Named moves, each a turn or a mirror, and the order they were made in; the first pair answered
j930:
[  9   7  -1   1 -21  -5  -6  12  -4   2   0  -9 -10   2   3   4  -2  -8
   7   0] |-> [  7  14   3   1 -20  -5  -2  11  -3  -2   0  -5 -10   3   6   4  -1 -11
   6   2]
[  4  30   6  -5  -8  14  17 -16  15   4 -11 -21  -1  -2  24 -14 -13  -6
  -4   0] |-> [ 16  -1  -2  -5 -10   5  -2  -7   2  24 -17 -38  -1 -15  10 -11 -10   2
  -2 -11]
[  4  13  -6  -2  -8   3   1  -5   1   0  -9 -22   5  -3  17  -2  -6  -1
   0  -1] |-> [  5  10  -6  -2 -10   6  -1  -2   2   3  -9 -22   3  -4  14  -1  -4  -1
   0  -4]
[ -5   0  -1  -6   7  12   3  -8   1  -6  -4  -4   1   0   9  -5  -1  -2
 -10  -3] |-> [ -1  -8  -5  -6   6   9  -4  -5  -2   0  -6  -9   2  -4   4  -3   1   0
 -10  -5]
j578:
[  5   4  17   7 -34  -7   2   9  24  12   3  12  -9  -3   1   0   4 -10
  -8   9] |-> [ 13 -12   3   0 -10 -12   2   3  17  40   0   1  -5 -12  -9   3   3  -8
  -2  -3]
[  2  -2   6  11 -16  -7  -8   7  -2 -14   4   8 -12   7  -1   2   0  -7
   1   4] |-> [  6   0  -3  -2  -8   3  -1  -4  22   9  -6   4   0   2  10  -1  -2 -11
  -6  -3]
[ 15   0  -8 -11  -1  12   7  -7  16  30 -22 -28  11  -8  25  -7  -6  -3
  -2  -8] |-> [ 10 -21  -5   4  -2  -8 -16  16 -41   3  -1 -26  -8  -4 -10  -2   2  12
  13  -4]
[-21  -2   9  14 -19  23 -16   5 -20 -49   2 -14   5  -1  14  -3   8  28
  -6   6] |-> [ -8   0  -9  -9   0  36   4 -18  23  -2 -20 -23  30 -11  33  -6   0  16
 -15  -6]
j254:
[ -7  -7  20  -1  -2  -7 -16   4 -22 -22   6 -18   1  -9   5  -2   5  37
  -6   0] |-> [  6  -8  14  -6   2  -9 -17   3 -22  -2   1 -33  -1 -16   6  -2   0  35
   1  -5]
[ -7 -18  -6  15  -1 -10 -20   4 -13 -22  -1  -8 -11   5 -10   2   5   5
  -2 -10] |-> [  1 -19 -11  12  -2 -11 -21   6 -17 -15  -4 -16 -12   3  -9  -1   0   5
  -1 -11]
[  2   2  -1   0  -7   3 -13   6 -21  -4   4 -19   0   0  -4  -1   2   4
   7   4] |-> [  5   0  -6   0  -4   0 -11   5 -16  11   2 -19   0  -5  -8  -1  -1   4
  11  -1]
[  4 -20 -10  -5  14   4  -1   0  11  -3  -8  -2  11   9  -7  -1  10  -9
   3  -2] |-> [ -1 -21  -7  -2  15   4  -2   1   9 -11  -5   2  11  12  -8  -2   9  -7
   2   2]

Each pair is 2 to 3 moves apart.
[  7  -4  -2  -5   9   8  -4 -11  12  21 -10  -3  20  -4   4  -2   0   7
 -10  -6] |-> [ -6 -18  -2   3  15   1 -11  -4   1   2   2  14  17  -1 -13   3   8  13
 -11  -1]  j254 then j254 then j578
[ 11  14  -8  -7 -18 -11  17  -9  15  14   2   8  14 -15   1  -1   9  -8
   1  -6] |-> [ 12  -5 -13  -6 -19 -15   4  -3  11  17   3   8  16 -19  -8   1  12  -2
  -1  -8]  j254 then j930
[  3   5   1   8  17   7   5   7  13  41 -17  16 -10  -4  -2  10  -3  -5
   7  -9] |-> [ -7  24  11  16   9  13  11   8  18  20 -12  26 -13   6   4  10   1  -6
   2   0]  j578 then j930 then j578
[ -8  15   3   5 -10 -10   6   9 -11  -6  -2   7 -15  16   0  -6  -5  -1
  -2   9] |-> [  3  17  -4  -6  -5  -5  11   2   0  18 -13 -10  -8  12  10 -11  -9  -6
  -3   1]  j254 then j578
[ -1  28  15   5 -14   5  12   0  -4 -13  -1  -1  -9   8  11  -7  -3  -5
   1   6] |-> [ -2  29  11   3  -8   2  21   0  12  -1   0  14  -5   6   7  -4  -1 -13
   2   7]  j930 then j254 then j930
[ 12  22   7   6 -36   1   6   7   8  10  -3  -8 -10  -4   6   1  -4 -17
   5   4] |-> [ 16   6   3   9 -36  -8  -6  14  -6  14  -1 -14 -14  -8  -6   3  -1 -10
   9   1]  j930 then j578 then j578
[  3  -4   0   4   2   2 -13   3 -25 -16  -3 -20  -2   1  -1  -3  -5  13
   0  -5] |-> [  3  25  -2   1   9  11   8  -8  -8  -6  -5 -15   1   3  13  -7  -9  -2
   4  -1]  j254 then j930 then j254
[-10  -7  -6 -10  22  22   7 -24  13   0 -11   0  21   1  12  -2  -1   1
 -13  -5] |-> [-10   8  10   1  -8  22  -2 -10 -16 -30  -9 -19   3   8  22  -3  -2   8
 -10   2]  j578 then j578 then j254
[  1 -26 -10  -4  -4  -2  -7  -1   6  18 -11  -4  10 -14  -8   0   4   8
  -1  -8] |-> [-18 -14   0   2  -3   1  -2  -4  14 -13  -1  19   9  -1  -7   1  10   5
 -11   2]  j254 then j254 then j930
[ 11  -1  -7  -8  11 -12   2  -9  16  12   2  -1  -3   3   9   1  -3 -11
  -1  11] |-> [  6   8  -3  -6  10 -10   5  -6  13   1   8   6  -8   7   8   2  -2 -13
  -2  15]  j578 then j930 then j578
[  9  20  -9 -22  10   3  27 -21  36   9  -2   6  15   5  25 -15  -6   4
   4   4] |-> [ 13 -23  -2   0 -13 -23 -17  15 -30 -21  15  -2 -14   3 -16  -8   4  26
  16   7]  j930 then j578
[ -9   7   6   3   3  20  -2 -11   0 -17  -4  -5   3  -2  12  -3   3   0
  -7   1] |-> [  2  -5   4   4   1  14 -11  -6 -16  -9  -6 -17   0  -9   4  -3   3   5
  -2  -4]  j254 then j930 then j578
[ 16  -8  -7 -12  -4   4 -11   3  -7   6  -6 -23  12   0  -2  -4 -10  -2
  12 -12] |-> [  9  23  -2 -12   0  11   8  -6   5  -2  -3  -9  11   6   9  -7 -11 -10
  12  -5]  j930 then j254
[ -3 -20  -5  -3   8 -13 -13   1 -25  -9  17  15   4  -2 -12   3   2  -8
  24   7] |-> [ -9  -8 -10 -13  16  -1   2 -15  17   5   9  27  23  -4   6  -1   1 -16
  13   9]  j578 then j578 then j254
[-3 16 10 -4 14  2 18  1  9 -4 11 27 -5  3  5  3  2  2 -1  3] |-> [  5  -4  -2 -10  27  -3   7  -1   2  21   8  15  -3  -6  -5   5   0   5
   6  -7]  j578 then j930
[  3 -13 -10   1 -13  -5   1   6  -2   2 -16 -12   8  -6   0  -4 -12  16
 -14   3] |-> [  5  -8 -17  -3   3  -7   6  -1 -13   8 -12 -17   9  -6  -4  -3 -17  12
  -4  -2]  j930 then j254 then j578
[  8 -14  -1   3 -14  -5 -17   8  20  15  -9  -6   2 -10  -5   0   1  -4
 -11 -10] |-> [  6 -11 -11  -2  14  -8  -9   0  10  24  -3  -4   1 -11 -16   4  -3  -5
   0 -12]  j930 then j578
[-9  5  4  2  4 -4  7  1  2  1  7 17 -3  2 -2  5 -4 -4  1  4] |-> [ 4 -5 -4 -7 10  0  3 -3  4 15 -3  2  5 -7  0  4 -6  0  0 -6]  j254 then j578 then j930
[ 14 -12  12   4   8   2 -17  -8  -4  14  -7 -24   7  -7  12   1   3  13
  -5 -20] |-> [  2   8  29  17  -6   6 -11  -2 -12 -22   2  -6  -4   5  16  -1   3  10
 -10  -5]  j578 then j930
[ -9  18  -3  12  20  -4  12   0   4  15  14  28 -11  -3 -17  -8 -12 -19
  18  14] |-> [-19  16   7  15   1  -1   8   5  21  -1  11  36  -9  -2  -6  -8  -7 -16
   3  18]  j930 then j254 then j578
[  3  18   9   5 -18   8  -4   2  -1  -3  -2  -2  -6   4  14  -4  -9  -8
   7  -5] |-> [  4   3   3   6  -7  -1 -15   8 -20   1   4  -7 -10   1   0  -1  -8  -3
  17 -10]  j578 then j578
[  0 -29  -1   4  -6  -4 -16  10   6  -4   3   1   3  -4 -10   3   0   7
  -7  -1] |-> [-12 -12  -3  -3  12   5   3  -5  22  -7   1  15  14   1  -1   4   0   0
 -10   1]  j930 then j578 then j254
[ -9  17  12   4 -20   3   6   5   5 -19   6   7  -5   6   4  -3   3  -1
  -7  10] |-> [-13  16   7   3   6  -5   9   0 -13 -19  15  11  -8   8  -8  -3   1   0
   6   6]  j578 then j578 then j930
[ -5   1  -5   2   7 -12   5   6  -4  15  12  13  -8  -6 -25   5   3  -9
  14  -2] |-> [-14  13   1   5   3  -8   8   3  -5  -9  16  17  -7   2 -17   6   4  -6
  10   5]  j930 then j254
[ 15   4  -5  -3 -11  -5   3   4  27  30  -9  -1   2  -8   5   3  -1 -14
   3  -2] |-> [  0  12  11   9 -25  -6   3  13  24  -3   2  19  -8   0   2   6   3 -13
  -2  11]  j578 then j254 then j578
[ -2  15   7  -4  -6  16  -1   0 -11 -30  -1 -33  10   8  20 -17   0  17
 -11  -6] |-> [  0  30  11  -1   0  13   7  -3 -19 -27   6 -30   1  10  16 -17  -4   9
   0  -2]  j254 then j578 then j930
[ 13  16   5  -2  -3  -4   3  -1 -27   3  -9 -21 -14   0  -3   0  -3  -6
  13  -8] |-> [ 17  11   8  -2 -12  -2   0   1 -20   5 -15 -25 -12  -3   1  -3  -3  -5
  10 -10]  j578 then j930
[  7  14   2  -4  -9  10  -3  -3 -15 -17  -5 -19  -3   8  15  -2  -2   4
  -4   3] |-> [ 17   2  -9 -12  -1   4   1  -5   1  18 -13 -23   2  -2   6   0  -3  -1
  -2  -8]  j930 then j578 then j254
[ -6   3  -5  -3   2   1  13   1   0  -7  -1   9 -14  19 -10 -12  13   0
  17   7] |-> [  5 -10 -14 -10   4   1   7  -1   4  13 -12 -11  -7  10  -5 -12  11   2
  16  -3]  j254 then j578 then j930
[  0  -5  -8 -10 -22   2   4  14  -1   1  -3 -20  17   7   4   4  -3 -15
  -4   1] |-> [ -8  11  -5  -9 -11   5  17   7   7  -3   4  -1  17  12   5   5  -4 -22
  -1   5]  j578 then j254 then j930
[ -8 -23  -5   1   2  -9 -13   8  -3   8   2  10   0  -7 -17   6   1   5
   1  -2] |-> [-12   0  -6  -5  17   0   8  -9  16  11   4  20   6  -1  -4   4  -1  -5
  -1   0]  j930 then j578
[ -1  20  15   6  -5   6   6  16 -16  -5  22  11  -9  16   0  -4  -2 -14
 -15   5] |-> [  7  -1   1  -1  19  -2   1  13 -29  18  21   4  -4  11 -16  -1  -3 -10
  -5  -9]  j578 then j578
[  1   5   4   6 -18   2  -1   8  16  -3  -2   1   0  -2   5  -5  -4  -5
 -11   0] |-> [ -2  13   5   7 -13   3   7   5  17  -6   1   7   2   2   6  -6  -3  -6
 -10   1]  j930 then j578 then j930
[ 14 -15 -10  -8 -11   0  -5  -2  24  30 -12  -6   7 -12   3  -2   2   1
  -9  -8] |-> [-11   3   5  -3 -10   6   1  -3  33 -10   3  27   6   3   5   1   6   1
 -18   6]  j254 then j930 then j254
[  6 -19  -1  -8 -14 -10  -3   9  -9  13  -2 -11   7 -12  -7   1   3   4
   6   3] |-> [ -3  -6  -6 -13  10  -6  16  -5   5  20   3   9  12  -5  -9   0   3  -6
  10   6]  j254 then j930 then j578
[  8   0 -10  -6  12   1   5 -11  13  26  -5 -14  12  -8   1  -7  -6  -5
  -6  -1] |-> [ -7  24  11  12 -11   0   4  -1   1 -22   9   6  -2   7   1  -6  -2  -3
  -8  14]  j930 then j578 then j578
[ 13 -39 -16  -8   3  -5 -21   7   4  35  -9 -11   7 -14 -18   6   6   2
   1 -11] |-> [ -9  -4  19  15 -37  -1 -17  22  -1 -31   9  16 -12   9  -8   4  11   2
  -9  12]  j578 then j930
[-17   2  -3   7   1   3   4   3  15 -20   5  16  -2  11  -8  13  -3  -2
 -10   0] |-> [ -9 -10 -16  -4  14   0   3  -3  21   6  -3   5   6  -2  -9  15  -6  -3
  -9  -9]  j578 then j930
[ -9  14  -4  -3   7   8  -2   9 -22 -22  11   3   5  13  -3   0   8   0
   4  -5] |-> [ -5  20   0  -4 -10  16   3   8   4 -22   2   0  11  11  12  -3   6  -2
  -7  -2]  j930 then j578
[  4  17  10  30  -2   2  -1   0 -19  -9  -9 -11  -3  13   9   5  -4  10
 -10   2] |-> [ 12  10   5  23  -5   3  -5   0  -7   7 -19 -20   5   5  14   5  -5  10
 -15  -6]  j930 then j578 then j930
[ 14  -2   3   0 -14  -1  -6   8 -15  10  -4 -14  -9  -5  -5  -1  -4   0
   8   1] |-> [  9  18   5  -1 -10   9   8  -4   5   7  -7  -8  -4   0  11  -3  -6  -6
   5   6]  j578 then j578 then j930
[-20  -4   7  -2   1   0  11   0  21   3   3  26  -2   4   7  -4  -1  -5
  -1   1] |-> [-25  -5   5  -1   7   1  10  -1   5 -11   8  25  -2   8   3  -2   0   2
   0   2]  j578 then j930 then j254
[-27  -4  15  -3  33   5   8 -15  -4 -14   7  11  17  15  -9   7   9 -17
  -3  -5] |-> [-29  -4  26   5   8  10   1  -8   6 -34   3  11  13  17  -2   6  11 -13
 -14   1]  j930 then j254 then j578
[ 18  11   0   7  -3  -4  15   7  27  14 -14  -7  16  -4   8   4 -13   0
  -4  11] |-> [ 20 -13  -3  18  -1 -18  -3  21  -9   7  -4 -11   5  -6 -17   9 -11   9
   8   7]  j930 then j578
[  1 -23  -4  -5   7   8  -5  -5  26  29  14  16  12 -11  -2   7  -6 -15
  -7  -4] |-> [-13  -4  12   8 -10   8  -3   6  13 -14  28  32  -2   3  -1  10  -3 -14
  -7  10]  j930 then j578 then j578
[  4 -16  -1  -4   1 -20 -19   5 -19 -15   1  -2   4 -11 -18  11   4   7
   2   6] |-> [ 17  -7  -4 -17   5  -8 -10  -8   1  12 -16 -22  16 -15   6   1  -2   1
  -1  -4]  j578 then j254 then j578
[  6  -3  -3   6 -20  -6 -17  23 -28 -38   1 -21 -15  -7  -3   0   9  -3
   2   3] |-> [  3  37  -1   2 -14   4   8  10 -10 -37   1 -11 -15   0  15  -4   3 -19
   4   9]  j254 then j930
[-13  10   1   9   2 -11  -2   4  -2  -6  10   9 -13 -11  -4   0   9  -6
 -10   2] |-> [-10  11  -4   2  14 -10   2  -1   0   4   8   9 -10 -13  -3   0   5  -8
  -8  -2]  j578 then j578 then j930
[  4 -14  -5  10  32  14  12 -12 -38  10  -5 -15   2   6  -4   6  -4   0
  13 -13] |-> [ 15 -17  -6   5  15  20  11 -14 -10  26 -22 -24  12  -2  12   4  -4  -1
   2 -15]  j578 then j578 then j930
[ 11  30  10 -14   3   3   4   0   1   9  -4 -32  -4  -5  23   5 -11  -4
  14  -4] |-> [ 11  14  12  -6  -1  -7  -9  12 -22   1   4 -35 -12  -7   6   7  -9   3
  18  -4]  j930 then j578
[-26 -17  13  13  -9  -6 -14  10   7 -26  10  32  -4   4 -14   8  10   3
  -8  14] |-> [-25  -4   9   1  -5  12   2  -9  39 -15  -5  24  15   4  15   2   7  -1
 -23  11]  j578 then j254
[  7 -14 -18  -7  12   1 -10  -5   8  20 -14 -10   8  -6   0 -15  -1   7
  -4  -5] |-> [-12  11 -13  -2  29  -1   4  -8  -4  -6   6  13   1   7  -4 -12   0   2
   7   3]  j930 then j578 then j930
[ -2 -33 -17  12 -12 -13 -12  18  -1   8   1  12  -5  -2 -18   8  -2   8
   0  10] |-> [ -1 -22 -10  14 -32  -5  -7  19  19   0  -5  13  -4   2  -2   5   0   4
 -11  13]  j578 then j930
